In the data rows, the value 128 means zero.
Some points:
  168  098  144  122  163  174  108  219  159  081  190  214  116  006  091  159  106  120  091  116  109  079  138  180  000  145  220  113  109  122  123  162  111  190  123  046  151  097  124  109  179  050  122  180  055  169  089  160  106  181  045  139  176  143  112  139  108  086  148  117  101  093  109  088
  143  081  098  143  174  131  127  132  113  133  097  064  135  187  126  130  120  129  080  207  219  150  142  023  193  144  145  138  125  071  149  144  140  139  145  086  114  163  195  188  092  140  142  102  208  171  128  080  174  167  161  135  162  084  139  186  086  187  002  188  164  162  135  102
  130  196  149  154  121  148  125  171  208  096  171  110  162  048  104  078  103  116  152  098  144  094  114  133  098  135  193  087  193  180  110  211  169  135  115  126  163  142  044  079  128  115  128  158  103  099  047  099  130  160  094  152  146  127  179  082  094  098  128  094  097  178  124  064
  130  168  146  109  159  126  120  103  100  112  168  141  107  127  147  143  140  178  128  110  114  125  121  169  125  167  166  121  101  100  101  123  133  142  130  184  083  154  095  081  135  160  145  130  112  087  155  140  119  162  119  131  166  127  173  138  138  149  105  098  155  139  135  129
  121  160  098  144  105  108  125  131  143  124  110  178  116  187  152  188  083  139  111  158  085  127  109  124  118  090  146  122  063  090  111  150  174  180  073  133  163  126  122  080  143  125  082  108  145  125  118  100  120  109  129  113  126  133  118  128  140  122  109  139  098  161  134  069
  107  159  166  183  158  134  170  150  103  149  121  102  134  064  151  177  154  133  100  100  151  138  142  112  126  061  106  111  090  124  125  074  096  137  152  142  087  130  123  098  157  125  121  096  134  155  129  138  120  163  081  119  119  144  104  086  094  146  100  128  139  129  110  123
  122  137  122  147  118  065  114  126  136  121  119  155  098  150  149  127  109  160  131  119  101  186  172  105  142  097  117  159  091  152  179  191  078  084  138  138  096  127  069  137  050  137  149  083  162  073  123  117  101  145  099  093  137  120  158  112  182  148  159  133  074  130  125  122
  185  144  116  096  086  148  119  113  141  179  101  159  160  097  138  070  049  113  131  212  090  119  156  115  198  176  101  157  190  112  173  151  146  122  085  113  111  180  138  166  122  075  080  137  124  175  104  145  150  104  147  095  098  125  120  157  150  110  173  126  159  154  189  137
  146  138  116  128  103  134  161  183  094  133  148  119  133  108  083  097  112  139  144  108  083  140  085  131  104  154  149  172  092  134  129  142  156  118  142  131  176  193  110  131  141  076  122  154  098  123  147  139  102  125  121  108  173  140  151  117  073  154  053  137  121  132  089  094
  103  151  126  117  138  079  127  110  079  150  160  125  149  152  131  113  133  072  124  094  084  122  187  141  146  143  118  136  134  138  134  129  107  124  141  136  111  135  079  197  119  152  130  102  092  117  128  144  155  148  135  129  113  151  133  098  126  143  143  145  091  101  126  155
  142  083  124  122  122  108  158  142  113  114  125  112  160  137  090  199  143  076  138  087  080  100  136  126  088  138  084  101  080  084  141  123  131  129  087  129  166  062  198  084  153  100  085  152  090  184  094  063  140  167  128  111  093  178  119  160  142  122  116  117  166  101  163  138
  111  130  118  116  172  153  132  107  173  146  145  107  123  136  192  150  132  123  120  190  188  087  099  133  141  163  111  110  111  145  116  097  162  139  140  113  150  112  137  117  154  159  118  158  162  105  112  110  142  105  133  119  132  145  068  106  085  083  205  138  101  142  121  150
  143  128  127  119  089  182  132  157  145  100  167  137  075  209  148  135  166  131  110  128  121  090  136  112  112  164  112  139  149  157  095  161  110  134  191  136  132  121  093  083  113  134  109  125  105  155  168  120  136  133  119  137  108  103  150  170  120  149  098  157  174  143  157  105
  100  089  170  079  112  209  147  067  152  174  049  161  086  141  127  131  133  116  150  093  100  122  083  131  092  116  091  131  156  156  081  074  146  191  166  092  118  164  198  143  149  128  172  169  133  106  097  120  117  032  130  157  116  143  119  123  113  142  148  115  136  087  075  170
  132  117  151  180  146  123  133  167  109  137  087  109  119  099  127  129  098  064  106  126  126  146  112  110  073  103  063  084  078  124  092  138  106  136  091  126  140  209  186  163  146  162  089  122  124  142  099  160  169  174  128  123  188  162  152  153  121  117  131  119  163  108  135  222
  116  143  084  095  098  087  114  091  110  120  108  111  101  117  105  099  149  157  157  078  143  106  159  129  154  131  163  131  125  146  149  075  127  099  113  146  082  156  106  138  083  130  114  087  072  122  125  117  144  098  101  109  103  109  137  107  139  114  119  099  134  178  107  187
  155  144  077  110  151  096  149  157  143  127  103  067  125  115  107  104  178  142  171  160  163  156  135  131  133  085  143  128  153  107  108  111  118  089  124  166  127  113  131  127  139  144  086  111  120  138  140  153  102  151  127  091  118  144  086  167  138  085  177  148  074  139  121  077
  118  057  097  100  002  112  015  151  101  071  183  120  124  160  127  100  140  090  130  047  102  177  106  144  102  231  120  162  167  165  069  149  120  100  160  152  140  120  082  149  081  066  146  060  109  083  118  225  157  127  114  234  163  093  130  143  097  179  123  083  128  197  210  203
  104  128  162  148  141  108  090  121  154  144  117  117  136  172  190  079  142  085  097  144  159  127  139  136  142  115  115  101  080  138  135  132  067  144  163  122  105  126  107  122  085  114  124  154  139  166  133  107  117  104  113  177  126  153  106  135  158  158  093  083  120  137  120  105
  128  140  125  127  176  172  128  091  095  155  116  156  129  138  147  132  106  135  174  121  155  123  171  143  138  105  101  109  097  144  188  127  082  135  147  124  162  104  186  164  142  141  132  124  136  151  143  095  137  083  164  113  125  162  171  114  110  136  134  089  109  033  132  111
  163  077  141  062  067  133  107  068  089  092  107  120  118  224  143  115  098  100  165  058  105  114  136  117  190  175  130  143  184  156  170  139  115  118  156  140  117  122  150  186  110  177  171  086  136  098  080  187  116  120  117  192  095  101  159  132  201  137  123  120  122  171  126  149
  102  162  138  131  149  079  150  123  130  066  147  136  091  135  146  093  133  185  117  103  193  160  139  164  121  126  141  125  152  140  093  114  128  131  165  127  118  153  121  113  118  121  164  117  111  114  203  080  126  073  148  090  134  112  108  098  130  167  176  143  093  140  097  152
  144  142  153  126  073  117  103  145  156  161  182  128  208  131  119  174  145  114  121  130  116  185  098  097  118  165  128  157  106  112  077  137  106  087  095  101  155  072  156  083  098  159  045  155  171  106  158  134  099  136  171  178  166  129  135  182  110  145  086  143  113  086  144  111
  105  119  109  140  190  144  112  089  159  113  116  085  136  092  097  163  188  208  151  100  076  128  064  172  091  080  157  170  154  111  096  100  199  094  100  181  081  098  093  059  183  184  205  112  161  075  130  132  084  059  157  128  104  120  085  054  165  130  161  089  139  125  087  193
  132  163  066  124  110  134  148  101  181  151  117  071  125  106  155  127  114  141  143  123  064  101  108  158  130  149  151  114  145  121  119  072  153  165  157  147  092  133  137  127  142  110  141  133  141  112  118  146  105  181  109  146  084  122  071  119  197  102  112  148  155  130  120  111
  114  133  202  169  129  098  153  120  140  187  086  145  146  087  105  135  122  106  089  159  127  116  058  119  126  115  115  109  070  141  142  111  143  124  108  142  122  090  084  107  173  171  135  162  129  151  175  169  113  152  120  141  101  165  099  131  129  146  132  166  159  098  119  109
  131  092  107  133  110  167  160  085  114  125  129  146  114  122  063  147  120  082  139  130  142  129  169  162  151  131  087  148  170  102  161  121  068  136  114  149  139  132  150  161  084  102  191  171  168  132  185  143  167  151  207  130  122  088  138  097  073  023  137  189  117  114  175  111
  112  118  142  139  181  159  140  124  133  117  175  191  104  118  154  147  177  165  140  212  179  104  140  130  182  063  117  117  140  154  183  115  157  114  112  102  183  060  132  134  160  122  156  112  090  136  133  099  135  109  141  058  089  070  173  162  150  124  189  148  160  066  110  135
  106  114  139  150  168  082  147  167  038  133  069  125  181  147  101  069  118  191  102  202  195  161  157  066  189  046  121  118  207  086  164  139  166  078  082  080  127  117  166  185  134  137  107  152  182  143  135  090  130  096  154  065  128  119  118  116  144  110  133  115  148  137  117  090
These points spread out most along one direction. Take the direction at right angles to it along which they spread out most. Go by this last direction. How far along it is each point below, from 0 to 99? 50 is the average, and the first point above lies past it. One standard deviation of the points above along it is 16.
  128  140  125  127  176  172  128  091  095  155  116  156  129  138  147  132  106  135  174  121  155  123  171  143  138  105  101  109  097  144  188  127  082  135  147  124  162  104  186  164  142  141  132  124  136  151  143  095  137  083  164  113  125  162  171  114  110  136  134  089  109  033  132  111 --> 49
  107  159  166  183  158  134  170  150  103  149  121  102  134  064  151  177  154  133  100  100  151  138  142  112  126  061  106  111  090  124  125  074  096  137  152  142  087  130  123  098  157  125  121  096  134  155  129  138  120  163  081  119  119  144  104  086  094  146  100  128  139  129  110  123 --> 63
  111  130  118  116  172  153  132  107  173  146  145  107  123  136  192  150  132  123  120  190  188  087  099  133  141  163  111  110  111  145  116  097  162  139  140  113  150  112  137  117  154  159  118  158  162  105  112  110  142  105  133  119  132  145  068  106  085  083  205  138  101  142  121  150 --> 58
  106  114  139  150  168  082  147  167  038  133  069  125  181  147  101  069  118  191  102  202  195  161  157  066  189  046  121  118  207  086  164  139  166  078  082  080  127  117  166  185  134  137  107  152  182  143  135  090  130  096  154  065  128  119  118  116  144  110  133  115  148  137  117  090 --> 37
  130  168  146  109  159  126  120  103  100  112  168  141  107  127  147  143  140  178  128  110  114  125  121  169  125  167  166  121  101  100  101  123  133  142  130  184  083  154  095  081  135  160  145  130  112  087  155  140  119  162  119  131  166  127  173  138  138  149  105  098  155  139  135  129 --> 54
  121  160  098  144  105  108  125  131  143  124  110  178  116  187  152  188  083  139  111  158  085  127  109  124  118  090  146  122  063  090  111  150  174  180  073  133  163  126  122  080  143  125  082  108  145  125  118  100  120  109  129  113  126  133  118  128  140  122  109  139  098  161  134  069 --> 59
  185  144  116  096  086  148  119  113  141  179  101  159  160  097  138  070  049  113  131  212  090  119  156  115  198  176  101  157  190  112  173  151  146  122  085  113  111  180  138  166  122  075  080  137  124  175  104  145  150  104  147  095  098  125  120  157  150  110  173  126  159  154  189  137 --> 37
  142  083  124  122  122  108  158  142  113  114  125  112  160  137  090  199  143  076  138  087  080  100  136  126  088  138  084  101  080  084  141  123  131  129  087  129  166  062  198  084  153  100  085  152  090  184  094  063  140  167  128  111  093  178  119  160  142  122  116  117  166  101  163  138 --> 62
  104  128  162  148  141  108  090  121  154  144  117  117  136  172  190  079  142  085  097  144  159  127  139  136  142  115  115  101  080  138  135  132  067  144  163  122  105  126  107  122  085  114  124  154  139  166  133  107  117  104  113  177  126  153  106  135  158  158  093  083  120  137  120  105 --> 44
  163  077  141  062  067  133  107  068  089  092  107  120  118  224  143  115  098  100  165  058  105  114  136  117  190  175  130  143  184  156  170  139  115  118  156  140  117  122  150  186  110  177  171  086  136  098  080  187  116  120  117  192  095  101  159  132  201  137  123  120  122  171  126  149 --> 16
